In the data rows, 128 means zero.
How far apart are the two rows of each pair, measured in a hidden way? 0 means very close, and 40 very far. Two or three weighted sums of its numbers give each row a place; it is the straight-line distance between the places.
[107 108 145 163 145 184 134 171 106 131 168 120  99 160 139 128]
[188 204 143  91 105  99 127  93 137 123 115 190 167 117  98 181] -> 14
[135  99 195 108  94 109 139 178 104 117 243 136 100 144  98 136]
[101 154 190 166 194 164 126 100 103 179 148 116 100 114 108 152] -> 30
[ 99  95  94 125  92 149 127 153 141 116  91 104 124 158 177 107]
[100 117 129 138 133 135 126 116 106 119 121 107 104 114 120 121] -> 22
[143 105 100 108  95  97 126 149 134 117 135 135 114 128 114 115]
[156 187 135 106 121  95 126  91 124 123 104 168 159 116 102 165] -> 16
[168 127 116  85  93  96 127 127 128 118 145 156 112 115  98 129]
[100 140  94 143 139 115 126  92 124 119  90 112 176 114 166 113] -> 20
[122  98  94  99  96  96 126 107 215 117  90 103 231 113 230 106]
[103  99 130 150 204 184 127  92 102 141  91 103 101 114 105 109] -> 12
[112 127 151 132 135 130 124 132 105 129 154 127 102 116 109 135]
[136 111 155  79  96  98 124 115 106 117 172 132  99 117  95 118] -> 10
[104 148 127 148 156 132 124  99 102 131  98 122 137 117 137 137]
[211  98  93  84  94  96 147 215 199 117 178 173 117 205 119 117] -> 27
[100 118 161 155 171 166 129 100 106 147 133 103  99 115 109 126]
[100 134 134 138 163 132 129  93 104 134  94 101 118 114 117 126] -> 10
[183 176 128 105  96 104 135 128 158 113 133 183 158 115 110 166]
[134 116 133 145 120 145 137 172 130 116 162 138 107 159 135 128] -> 14
[100 145 160 135 161 119 129  92 106 142 122 114 105 116 100 142]
[140 131  95  91  95  95 124  93 144 118  89 132 169 114 133 108] -> 4
[141 175 161 140 146 101 137 117 115 146 142 159 133 113 111 166]
[105 129 152 124 133 113 128 108 104 127 138 118 100 116  98 133] -> 11
[114 126 192 110 123 101 126 123 103 134 193 127 100 114  96 143]
[104 144 131 170 191 169 125  93 105 154  91 106 135 114 150 128] -> 13
[123 114  94 157 117 147 126 138 172 118  90 122 180 138 199 106]
[101 119 148 170 176 185 127 114 103 148 125  96  97 112 132 123] -> 20
[112 146  94 124 121  97 128  92 125 117  90 117 182 115 154 116]
[101 103  93 160 155 170 126  94 105 120  90 102 130 113 160 107] -> 20
[123  96 127 107  94 106 128 147 101 117 159 117  99 121  97 111]
[123 166 120 167 172 153 129 122 139 150  97 142 171 114 172 155] -> 22
[100 140 155 149 160 142 126 113 105 142 132 119 107 114 115 142]
[135  98 140  85  95  95 127 156 105 116 188 123 101 123  98 109] -> 21
[100 101  94 171 151 190 128  95 119 118  90 100 172 115 212 108]
[210 137  95  84  94  98 126 152 201 117 111 181 173 126 126 127] -> 4
[139 126 117 134 109 119 127 149 135 116 137 141 125 131 132 132]
[100  96  94 157 118 182 129 150 120 117  98 104 120 150 171 105] -> 13
[100 129 129 138 143 131 127 113 105 125 117 118 118 117 124 127]
[112  97  94 113  95 137 123 172 135 116 118 102 101 168 146 103] -> 9
[163 136 130 123  96  97 137 160 144 118 158 159 122 138 120 142]
[168 189 106  83  93  98 126  92 136 117  90 173 180 115  98 158] -> 22
[ 99 107 160 131 138 133 126 111 106 130 151 104 100 114  98 123]
[114 150 136 176 168 164 130 134 122 153 123 134 140 120 158 148] -> 14
[170 171 134  92  94  96 127 104 130 119 126 171 143 116  97 157]
[105 140 156 110 131  96 127  94 105 124 132 120  99 117  97 139] -> 10
[100 106 120 159 154 173 125 120 106 125 111  99 108 116 142 111]
[ 99 121 184 142 157 149 124 123 106 148 176 113 100 116  98 135] -> 5
[175 153  94  86  96  98 127  92 165 119  91 158 196 112 115 117]
[105 177 150 157 184 129 128  93 105 160  99 134 149 112 131 157] -> 8
[ 99  98 129 148 143 189 126 123 105 118 130 106 100 114 115 103]
[101  99  94  83  94 114 128 185 123 115 122 103  99 182 123 108] -> 36
[125  99  94 134  94 138 127 169 142 115 117 113 122 163 156 111]
[ 99 125  94 201 172 207 124 137 152 128  90 108 181 139 221 113] -> 3
[152 102 109 105  94 105 130 189 137 117 178 133  99 171 110 106]
[ 99 100  95 142 120 165 127  95 103 113  90 102 137 115 177 107] -> 16
[100  98  95  83  95  98 126  92 149 117  92 103 204 114 198 106]
[204 137 109 103  95  96 150 183 186 118 164 185 136 161 120 145] -> 8
[102  98  94 183 140 202 127 141 143 119  91 105 155 151 211 107]
[148 163 180 135 140 107 143 138 110 148 177 163 112 114  97 172] -> 19
[100  99  95 151  95 179 130 169 140 118 100 103 121 172 181 108]
[150 100  94  84  95  98 129 193 177 117 110 102 106 194 137 108] -> 3
[180 184 178 102 111 100 143 126 123 130 176 191 122 114  93 182]
[ 99 109 157 130 138 135 129 113 105 128 149 104 100 114  98 119] -> 17
[111 154 160 164 176 153 129 127 106 157 139 135 122 115 132 152]
[100  99 135 164 174 193 127 102 105 137 112 103  99 111 128 109] -> 15
[126 100 133 120  95 126 129 167 106 118 176 120 100 145 102 118]
[107 140 155 149 152 140 127 123 106 144 144 124 107 116 117 141] -> 9
[102  99 154 100  93 111 125 131 106 119 176 102  98 116  96 105]
[107 127 150 155 150 157 128 140 105 140 153 123 100 122 128 139] -> 14
[144 138 144  84  96  98 127 104 103 117 147 145 100 111  97 140]
[102 148 179 155 171 148 127 116 104 161 155 128  99 114 108 158] -> 10
[105 145 184  98 129  97 126  92 104 133 154 122  98 116  97 146]
[101 105 114 121  94 177 128 199 104 117 195 102 100 194 104 107] -> 24
[173 110 120 105  93  96 143 189 150 116 182 157  98 166 107 124]
[154 129  94 115  96  96 127 142 150 119 118 148 140 120 132 127] -> 19
[150 149  94 125 104  98 128 113 168 115  91 150 184 115 161 130]
[132 174 166 155 165 128 136 121 112 159 141 157 134 114 124 170] -> 15
[213  99  93  84  99  98 127 144 168 119 126 149 102 116  98 108]
[138 141  92 140 116 113 128 125 153 116  90 140 167 118 163 128] -> 25
[102  99 101 165 138 184 127 150 112 116 116 103 113 144 163 109]
[ 98 151 148 149 163 131 129 104 105 146 117 125 125 115 123 145] -> 7
[104  98 146 164 133 190 137 184 104 122 183 113  96 178 134 118]
[100 131 141 131 139 123 127 107 105 126 124 117 106 118 109 128] -> 20
[129 147 123 160 144 146 131 144 138 133 123 142 143 131 156 144]
[130 118  94 135 105 118 127 137 155 118  90 128 160 125 165 107] -> 11
[100 130 133 161 156 164 128 133 106 136 127 119 117 119 142 131]
[100  98  95 144 120 140 127  94 146 118  91 101 193 112 209 107] -> 11
[ 99 154 171 174 194 169 125 105 104 171 131 120 112 114 128 153]
[104 118 146 126 125 121 128 120 104 124 144 114  95 114  98 125] -> 14
[ 97  99 169  97  94 115 127 149 109 117 204 103 105 119  98 108]
[159 108  95 128  98 117 137 187 166 118 152 146 124 174 144 119] -> 25
[ 99  99 134 158 136 184 126 162 105 120 155 103 100 153 134 112]
[ 97 115  94 168 158 174 126  96 112 117  90 105 159 116 187 107] -> 4
[172 162  92  82  94  97 126  92 143 117  92 164 173 115  96 133]
[109 117 154 130 125 126 123 132 101 122 159 118 100 115  97 126] -> 24
[121 110  98 138 109 132 127 143 131 117 113 122 126 131 147 113]
[135 143 142 150 139 133 134 145 125 133 147 150 122 128 133 150] -> 7
[158 143  94  85  96  98 127  97 152 116  90 150 168 114 118 122]
[100 163 133 169 197 153 126  92 106 158  89 110 152 114 149 142] -> 8
[252 113  95  85  94  97 128 154 224 116 115 192 162 118  98 105]
[131 109  94 142 100 133 127 152 164 118  90 125 156 145 176 107] -> 19
[182 197  93 110 105  96 125  92 179 119  91 184 217 113 144 160]
[125 165 142 113 132 100 126  93 105 128 111 142 132 114  98 150] -> 15
[102 114 193 131 172 143 127  92 104 154 143 102  99 115  98 123]
[197  99  94  81  95  98 126 175 169 116 156 156 104 144  98 107] -> 8
[100 146 182 124 167 111 127  94 104 152 129 102  99 114  97 139]
[ 99 102  94 189 172 200 126  92 127 116  91 103 199 114 236 108] -> 10
[130 142  94 162 133 137 127 126 183 117  91 134 205 121 207 121]
[101 117  94 149 125 135 126  94 155 116  91 103 200 114 205 102] -> 7
[150 184 111 131 137  99 127  95 149 125  90 163 184 115 142 159]
[173 102  93  84  94  98 128 136 138 117 135 146 110 113  98 105] -> 24
[109  99  96 168 127 187 128 172 150 118 108 109 136 176 187 107]
[219 129  94  85  93  97 125  95 160 116  90 175 152 116  99 108] -> 21
[100 146 106 144 161 125 126  94 107 128  92 104 150 115 142 124]
[161 171 152 135 130 100 145 140 139 139 153 173 136 114 117 168] -> 3
[101  99 128 140 131 163 127 135 103 117 138 106 100 120 121 108]
[141  97  95 117  92 108 124 161 162 117 103 124 139 154 155 108] -> 18
[112 136  94 172 149 162 125 129 153 119  91 123 174 125 194 123]
[102 158 166 158 178 145 126 108 106 165 133 130 118 123 121 156] -> 16
[139 158 152 131 132  96 124 120 111 134 141 152 123 115 110 158]
[113 100 136 145 112 162 131 182 107 116 178 114  99 170 122 113] -> 16
[100 152 167  98 139  97 126  93 104 135 116 120  98 116  97 141]
[100 140 167 113 135  97 122  91 104 129 136 117 102 114  97 139] -> 14
[203 153  94  85  94 100 125  94 143 118  91 170 179 114  96 110]
[101 131 148 167 169 167 127 121 106 151 130 112 113 116 137 134] -> 11
[108 107 151 121 115 122 127 135 103 118 165 116  99 112  97 125]
[ 99 161 176 124 179  99 125  94 107 157 103 105 102 115  96 145] -> 10
[160 151  95  84  94  97 127  91 129 115  90 152 154 113  96 128]
[125 156  93 147 135 108 127 101 146 119  90 134 186 116 167 130] -> 16
[171  99  94  84  94  97 127 204 146 117 186 125  99 180  97 108]
[101 169 203 158 194 144 127  94 105 182 155 127  99 115  98 166] -> 15
[102 116 196 140 206 161 127  92 104 169 113 106  99 118  98 115]
[146 186  95  85  93  96 127  93 122 118  91 151 189 115 101 141] -> 9
[126  99  95  85  94  97 127 188 123 118 137 103 101 177  98 107]
[100 100  95 148 120 187 127 128 107 117  90 102 100 125 159 106] -> 23
[102  99 149 131 120 154 126 154 104 118 175 103  99 131  98 111]
[181 138 117 111  96 100 142 167 164 118 158 171 131 146 118 142] -> 14
[ 99 128 162 161 172 168 124 114 104 151 141 104  99 114 119 133]
[197 100  94  98  96  98 142 230 209 116 171 157 120 226 143 105] -> 39
[136 119  93  88  95 100 127  93 206 115  89 110 251 114 196 108]
[100 132 192 166 172 173 133 141 103 164 183 124  99 118 108 152] -> 13
[119 151 139 133 143 112 126 104 105 132 119 136 131 116 115 145]
[168 116 127 111  99  96 142 178 147 114 177 155 105 162 112 134] -> 7
[101  99 153  99  96 131 128 135 104 117 182 101 100 113  98 104]
[125 125 118 137 116 127 127 146 122 120 135 133 118 128 129 125] -> 15
[ 98  98  94 145 124 177 125 105 105 116  91 101 114 114 162 107]
[231 120  96  85  94  98 128  94 186 115  90 167 193 114 100 106] -> 27
[112 125 141 174 155 182 139 164 118 141 151 130 112 155 154 135]
[208 160  94  84 102  98 126  92 159 119  98 185 161 114  97 141] -> 25
[123  98 100 100  93 108 127 163 107 116 160 106 100 145 103 107]
[163 149 161  85  95  99 125 107 103 117 166 160  99 113  98 152] -> 10
[136 135 191 111 117  96 132 145 105 133 205 146  96 115  98 154]
[132 111 131 116  97 110 126 152 115 116 159 131 100 128 107 126] -> 10
[137 134 139 108 103  98 123 122 108 116 145 143 111 116  99 138]
[107 129 126 129 127 117 127 109 103 119 119 117 116 115 116 126] -> 3
[108  99 139  84  93  98 125 156 106 120 193 104  98 125  97 106]
[104 172 225 135 182 113 126  93 103 181 178 137 100 113  98 178] -> 22
[117 104 136 157 131 171 138 175 115 119 168 121  99 167 140 123]
[100  98 142 180 180 215 125 125 107 144 128 102  99 115 146 108] -> 24
[140 141 106 123 105  98 126 117 131 118 106 146 145 115 127 132]
[162 119  93 101  95  97 126 149 159 116 114 149 140 130 129 122] -> 8
[150  99  94 100  96  98 128 143 204 117  91 115 189 145 190 107]
[210  99  92  86  98  99 141 207 215 117 148 174 140 194 137 111] -> 26
[123 145  93 144 129 112 129 103 152 119  90 131 187 113 174 122]
[215  99  93  84  96  99 128 172 240 118  90 150 174 160 139 106] -> 24
[103 167 136 161 178 137 129  92 103 152  92 125 151 114 144 152]
[106  99 104 156 122 161 127 154 124 121 126 112 114 148 150 112] -> 9
[101 148 180 116 148  93 125  92 105 143 146 123  99 116  98 148]
[ 98 105  98 207 216 243 126  94 110 148  92 104 135 113 193 106] -> 16
[100  99 167 119 169 149 124  93 104 132 110 104  99 113 100 107]
[104 166 166 155 182 132 126  92 105 163 124 134 125 114 119 159] -> 8
[104 165 125 171 183 151 124  94 110 154  91 127 162 114 160 147]
[163 161 131 129 116  98 134 133 147 121 135 167 145 114 123 160] -> 13
[154 157 153  94 101  98 127 106 104 120 145 158 114 109  95 154]
[123 101  95 123  94 117 126 137 194 116  91 102 190 143 209 108] -> 22
[167 151 152 131 110 100 149 163 141 125 175 173 117 137 112 160]
[100  97 147 109  97 119 126 134 103 114 169 103 100 114  97 107] -> 18
[106 144 158 123 139 100 126  93 104 133 131 122 103 116  98 139]
[142 113  95 136  93 124 123 156 173 117  92 131 158 151 173 107] -> 22
[130  98 123  84 100 109 128 203 104 117 218 108  98 185  98 107]
[101  99  99 175 149 197 121 148 112 117 113 104 116 146 172 108] -> 34
[100 137 179 160 171 166 128 132 103 160 163 123  99 114 112 148]
[140 101  94  83  99  98 130 175 150 118 116 102  99 168 120 108] -> 11
[177 171 130 120 101  98 138 140 158 114 141 175 149 113 120 161]
[100 100  94 149 125 162 124 120 108 117  91 101 130 115 163 107] -> 6
[133  96  94 109  94 103 126 152 159 119  88 112 137 142 154 104]
[100 105 160 123 123 128 126 132 102 122 169 106 100 115  96 125] -> 15
[100 155 183 141 178 129 127  94 104 162 141 117 100 115  98 153]
[153 163  93 148 122 103 128 117 193 117  90 154 216 115 193 135] -> 23
[224 152 122  84  94  97 141 161 176 117 171 203 130 121  98 157]
[182 133  95 101  95  97 126 145 189 117  96 165 173 129 145 124] -> 20
[156 124  93  99  95  99 126 125 174 117  90 138 178 115 152 107]
[102 112 109 149 166 153 127  94 104 124  91 102 122 113 136 108] -> 7
[109 133 115 145 140 133 126 117 109 121 106 122 132 115 139 128]
[135 168 149 117 127  97 126  92 103 132 121 150 130 116  97 158] -> 6
[105 100  99 151 109 158 125 157 119 117 127 107 106 149 147 108]
[100 107 141 131 131 133 127 119 105 118 137 102 100 114 104 118] -> 9
[142 112  94 147  93 128 128 157 201 117  91 131 191 160 208 108]
[100 168 192 161 189 149 132 105 105 177 154 133 105 114 107 168] -> 34
[103 133 188 147 161 154 126 135 103 151 180 120  99 115  98 147]
[101  98  95 139 146 168 127  93 106 117  91 104 128 116 159 107] -> 12
[100 140 232 142 199 151 126  93 103 183 174 103  99 114  96 149]
[157 179  95 159 140 107 126 117 191 119  91 167 216 111 192 152] -> 20
[101 115 131 155 150 166 127 128 103 129 126 104 110 112 135 120]
[106 141 164 107 124  98 127  90 106 122 136 123  99 114  97 138] -> 6
[154 100  94  86  95  99 127 212 166 115 153 110  99 209 127 107]
[130 100  95  94  94 116 126 200 137 115 155 102 101 195 122 107] -> 4
[139 142 131  83  93  97 127  93 105 116 123 142 115 118  97 135]
[116 142 142 139 146 119 126 116 103 133 127 131 122 114 119 141] -> 13
[101 123 203 120 171 124 126  93 104 151 144 102  99 116  99 125]
[140 139 103 149 124 126 125 147 153 117 111 143 153 129 157 135] -> 15
[150  96  94 114  96  99 127 155 168 117  95 131 145 146 150 109]
[168 148 103  91  95 100 128 122 146 117 118 159 147 112 106 140] -> 19
[182 140  96 116  94  99 138 161 180 118 132 171 158 143 139 140]
[101  99  92 140  93 174 125  92 110 120  90 103 146 116 201 105] -> 14
[188  97  94  84  99  97 126 139 231 119  90 145 206 128 169 106]
[102 114 182 106 124 106 125 104 103 127 174 103 101 113  95 126] -> 26
[ 97 155 135 125 152  97 127  93 105 135  91 109 131 113 105 134]
[103 113 168 128 149 135 125 100 102 137 148 104  98 114  97 126] -> 16
[172 151  93  83  92  99 125  93 122 117  91 157 147 113  98 124]
[107 147 199 119 149 100 126 101 104 151 176 128  98 112  96 159] -> 8
[100 122 188  85 130  97 126  94 103 128 142 102  99 112  96 123]
[225 123  94  83  94  97 127 161 229 117  94 186 184 142 134 113] -> 27
[167 162  93  84  94  93 126  94 153 117  89 156 190 115 111 128]
[183 177 151  83  93  98 125  92 114 116 147 183 124 114 101 162] -> 13
[101 142 144 173 180 172 126 118 105 152 120 117 124 115 146 139]
[102 135 178 127 171 123 125  92 105 150 124 103 100 114  98 132] -> 5
[164 155 147 125 117  98 135 143 139 128 154 168 133 112 115 163]
[ 99 148 186 137 167 120 126  93 103 158 144 118 100 114 100 150] -> 9
[188 101  93  84  95  98 128 243 190 118 168 109 100 239  97 106]
[100 135 102 202 189 211 128 136 134 150  90 109 161 135 205 128] -> 14
[102 153 112 130 146 105 127  93 106 124  91 123 150 114 131 130]
[112 115 182 119 118 120 127 142 107 126 194 127  99 115  96 133] -> 15
[178 149  93  84  93  98 127  93 159 118  91 159 180 117  99 121]
[180 178 123 102  98  98 128 119 155 117 123 181 161 117 112 164] -> 3
[129  97 131 130  96 149 136 194 117 117 192 121 101 185 114 112]
[164  99  95  88  95 106 134 239 155 118 209 123 100 236 106 107] -> 18
[150 125 135  88  94  97 126 127 106 116 153 146  99 114  99 129]
[101 108  98 193 164 214 128 165 142 130 109 107 142 168 196 114] -> 29
[ 99 164 141 197 221 191 126  95 102 179  90 110 154 114 171 147]
[206 144  94  81  93  98 126  92 204 118  91 166 226 116 112 109] -> 14
[110 176 156 130 160  98 125  97 105 144 103 138 138 116 102 158]
[142 190 175 115 146  98 125  96 104 148 136 165 131 114  97 176] -> 9
[ 97 135 131 179 179 181 126 127 107 149 112 117 134 115 162 133]
[100 116 121 139 136 138 126 121 104 117 118 108 112 117 130 121] -> 8
[127 157  94 164 150 140 128 120 155 129  90 144 183 117 182 138]
[129 106 179 132 116 142 141 181 105 128 218 133  99 159  98 136] -> 16
[100 112  94 168 137 164 126 109 156 117  90 103 197 113 217 106]
[104 114 104 146 129 145 128 131 114 115 108 113 125 115 148 113] -> 12
[144 132 103 149 119 134 132 156 154 115 122 144 147 146 160 134]
[111 139 100 138 135 116 126  97 115 113  90 122 153 113 148 126] -> 9
[169 177 141 135 127  97 140 136 154 133 136 181 157 113 128 172]
[112 102 137 127 114 129 126 143 104 119 156 110  99 121 105 118] -> 14
[100 140 183 160 173 164 131 134 105 162 169 128  99 115 112 152]
[101 100 186  92 125 101 128  92 105 122 163 105  99 114  98 113] -> 13
[181 147  96  84  95  97 126 127 162 117 116 172 155 115 104 138]
[120 103 119 121  98 115 126 146 107 117 146 119  99 122 109 113] -> 22
[101 117 128 132 126 124 125 117 105 117 125 112 100 117 111 120]
[100 138 166 143 155 132 126 106 104 146 145 121 100 114  99 144] -> 9
[129 121  93 140 104 121 126 127 171 116  92 124 182 120 185 109]
[159 110  99 133  93 112 137 180 164 117 153 149 121 171 140 123] -> 14
[101  98  94 163 105 178 127 132 160 118  91 106 179 141 227 105]
[ 99  98  93 175 121 198 128 140 160 118  89 103 173 156 233 108] -> 6
[236 118  93  83  97  98 127  94 237 117  90 171 232 114 103 108]
[100 148 164 151 167 143 126  95 103 151 126 117 110 113 112 144] -> 32
[135 152 184 126 138 105 134 132 105 147 179 149  99 115 100 160]
[102 102  93 157 124 201 126 121 105 117  91 102 107 124 177 109] -> 17
[103 146 126 131 143 106 128  93 107 126  95 119 134 114 118 132]
[199 170  92  84  93  97 129 106 181 120  90 185 186 120 110 143] -> 21
[101 136 139 157 168 155 129  95 108 144 107 104 117 114 134 130]
[182 161 109  83  95  96 125  92 125 118 107 170 142 115  98 141] -> 8
[114  99  94 124  96  99 125  98 177 118  91 104 208 115 203 108]
[124 174 159  91 133  99 126  94 104 131 106 138 124 115  99 157] -> 28
[142 156  95 134 119  97 130 109 156 115  90 148 183 114 160 133]
[126  99 162  87  96 101 127 188 104 116 233 112  99 158  97 106] -> 29
[101 126 177 164 168 175 129 141 103 155 174 117 101 120 112 143]
[131 133 103 117 103  97 129 112 123 119 105 132 137 116 122 127] -> 6
[127 100  93 107  95 107 126 156 147 118 101 107 124 145 146 108]
[ 99  99 141 122 126 154 126 116 103 117 145 101  99 113  98 107] -> 13
[133 137 164 132 124 117 135 143 105 131 172 145 100 115 101 146]
[183 136  93  83  95  96 126  92 171 116  89 158 183 117 106 110] -> 19
[100 121 106 196 181 218 127 150 126 142 103 107 142 152 197 120]
[157 163  93  83  94  96 124  93 144 117  91 154 188 114 116 131] -> 7
[100  99 134  90  93 131 128 145 111 117 183 104 100 121  97 106]
[133 125 103 158 129 154 130 161 153 116 123 139 143 152 166 128] -> 29
[ 99  98  97 154 135 185 124 125 106 118 101 102  99 118 148 106]
[157 121 104 119  97  99 134 169 157 120 147 149 125 153 133 127] -> 16
[113 115 150 118 113 105 129 124 105 118 155 120  99 115  99 128]
[106 100 102 127  93 147 126 171 110 118 151 102  96 160 127 107] -> 14
[163 120  95 149  94 129 133 178 207 118  94 151 180 180 196 116]
[156 124 131 105  94  97 131 156 127 118 165 151 104 131 101 135] -> 34
[210 117  94  83  93  96 127 173 221 117 106 175 175 157 144 112]
[102 149 131 133 148 106 127  93 106 131  97 122 133 115 117 137] -> 14
[114 119 137 111 108 100 127 117 105 115 139 121 100 115  97 124]
[ 98 118 172 120 134 124 125 110 103 131 160 105 100 114  96 129] -> 4
[101 109 152 140 147 153 127 115 106 130 143 103 101 114 105 120]
[135 142 159 114 116  97 127 113 105 121 156 142 101 114  96 146] -> 6
[175 116 105  84  93  98 128 138 134 118 148 157 108 116  93 123]
[253 124  94  85  96  98 124 104 226 116  91 189 199 113  96 106] -> 39
[122  97  95  83  92 106 126 192 150 117 112 103 100 192 138 105]
[101 174 198 163 199 148 123  92 104 187 147 133 108 113 108 171] -> 25
[121 100  96 142  96 158 124 180 152 118 126 107 118 183 167 107]
[145 126 143  99  92  97 126 137 108 119 162 144  99 114  98 136] -> 23
[143 162 150 128 130  96 129 119 117 134 141 157 128 115 105 157]
[100 130 192 144 175 150 128  98 105 160 158 105  99 113  98 140] -> 13
[131 136 120 152 134 138 133 148 135 124 128 140 137 133 149 136]
[100  99 118 156 138 175 126 145 106 117 130 104  98 133 140 107] -> 9
[112 105 134 122 107 114 127 132 104 118 149 113 104 116  97 117]
[109  99  96 155 112 162 121 153 151 117  90 107 149 154 184 108] -> 22
[ 99  94 111 136 111 155 125 145 103 117 135 103 100 132 128 107]
[122  99 115  94  95 107 127 171 105 120 178 104  99 149  95 106] -> 14
[100  99 146  95  94 106 125 140 104 119 181 104  99 115  99 106]
[150 163  96 135 118  96 125 119 163 119  90 159 178 115 153 142] -> 26
[118 101  94 103  91 116 126 169 115 117 154 102  99 157 108 107]
[153 140 106 153 122 135 140 165 171 116 127 157 153 153 165 140] -> 17
[101 129 150 159 160 162 128 133 104 142 140 119 107 114 133 135]
[ 99 125 121 187 203 203 126  95 105 155  91 104 132 114 168 114] -> 8
[157  99  99  91  94  96 124 169 139 118 157 136  98 143 102 108]
[178 178  96 131  99  98 128 106 205 115  90 175 231 115 179 143] -> 28
[176  99  94 102  96  98 128 188 194 117 121 146 142 177 149 106]
[112 162 180 138 159 112 126  97 104 155 148 135 103 116  98 161] -> 19
[101 108 150 146 159 155 127 102 104 133 124 104 102 115 109 114]
[ 98 167 143 158 183 135 126  93 103 156  90 122 147 115 137 148] -> 17
[102 132 143 137 142 132 126 113 107 130 130 116 106 114 114 132]
[102 159 187 145 172 130 128 103 103 167 156 131 100 113  97 160] -> 11
[134  98  95  84  94  98 126 193 111 119 161 103  93 174  99 107]
[101 123 179 107 146 101 125  93 105 135 137 102  99 116 100 125] -> 18
[ 99 148 156 117 150  98 127  89 104 138 105 110 107 115  98 140]
[147 102  94 110  94 117 127 201 181 117 116 109 122 204 161 107] -> 20
[113 139 154 113 126  97 125  97 103 122 137 128  98 115  98 139]
[103 160 144 114 144  97 127  91 104 133  93 123 127 113  97 144] -> 14
[129 162 132 108 122  98 126  93 106 118 101 141 138 116  98 145]
[100 100  95 182 134 229 129 176 124 116 104 103 112 185 197 108] -> 15
[122 158 112 157 157 136 126 114 133 134  90 138 163 114 159 144]
[ 99  99  93 157 173 201 128  95 104 116  91 106 102 113 143 108] -> 24
[186 119  94 122  91  96 124 172 235 117  90 160 208 173 201 109]
[100 147 169 171 184 172 125 120 108 164 143 123 107 115 128 151] -> 36
[174 116  96  84  94  98 127 124 138 117 129 154 116 115  98 117]
[104 146 201 130 153 119 126 114 105 150 182 130  99 115  98 155] -> 10
[101 117 180 101 134  99 126  92 105 128 152 103  98 112  98 130]
[190 102  95  86  94  97 127 156 161 117 139 148 108 126  97 107] -> 8
[173 164 127  92  94  96 126 116 136 117 130 172 142 113  98 153]
[ 99  99 121 185 170 219 127 143 106 131 124 104 101 143 163 106] -> 4
[ 99 137 136 166 181 166 126  95 106 148 100 103 122 115 141 131]
[ 99 111  93 165 139 166 125 127 130 117  91 101 153 121 183 107] -> 10
[110 145 172 125 146 110 128 106 104 138 153 129  99 111  97 147]
[100 140 135 128 140 108 125  93 105 126 108 115 119 115 109 133] -> 7
[132 127 135  96  96  97 125 116 106 117 145 131 100 115  95 127]
[ 99  98  96 139  99 120 126  94 174 118  90 104 223 115 227 106] -> 21
[148 168 127 138 137  98 126 121 142 130 114 161 159 114 137 157]
[175 119  94 118  93  96 133 173 184 117 127 157 150 158 148 122] -> 7
[146 160 102 152 136 122 129 133 162 122 100 155 175 118 168 144]
[102 133 147 181 201 195 128  93 106 163 102 104 112 115 148 131] -> 17
[135 136 136 135 122 118 128 144 122 122 146 145 120 123 123 138]
[101 131 179 147 159 149 126 124 105 151 166 119 100 115  97 141] -> 11
[130  97 146 128  97 134 134 178 105 119 191 126 100 161 105 121]
[133  97  96  85  95  98 127 181 140 119 130 102  97 169 116 107] -> 14
[215 139  94  84  91  99 127 136 209 115  91 183 183 115 122 119]
[137  98 106 150 104 158 139 192 151 118 159 135 111 191 157 118] -> 20
[100 113 121 166 150 180 128 139 105 128 123 103 110 128 153 117]
[100 122  94 159 153 152 126  89 103 117  90 102 151 116 167 107] -> 4
[150 138  98 124 100  98 128 138 151 115 111 148 148 115 139 131]
[ 99 136 167 126 143 116 127 102 106 137 149 119  98 116  98 144] -> 14
[141 101 143 135 101 140 144 196 128 117 198 138 100 182 117 126]
[198 196 153  85  94  97 129 103 139 115 143 198 148 115  99 180] -> 21
[113  98  93 120  96 125 126 158 119 116 132 103  98 145 127 109]
[100 166 143 195 226 190 125  92 105 181  89 103 151 115 167 147] -> 12
[171 105  95  88  94  98 126 153 184 118  96 144 156 134 140 106]
[100 119 204 118 144 125 125 117 108 145 191 108  99 117  98 136] -> 14
[118 135 157 112 122  97 124 107 103 124 145 128  99 115  96 138]
[226 179  97  86  95  97 126 111 207 117  91 203 203 115 112 149] -> 25
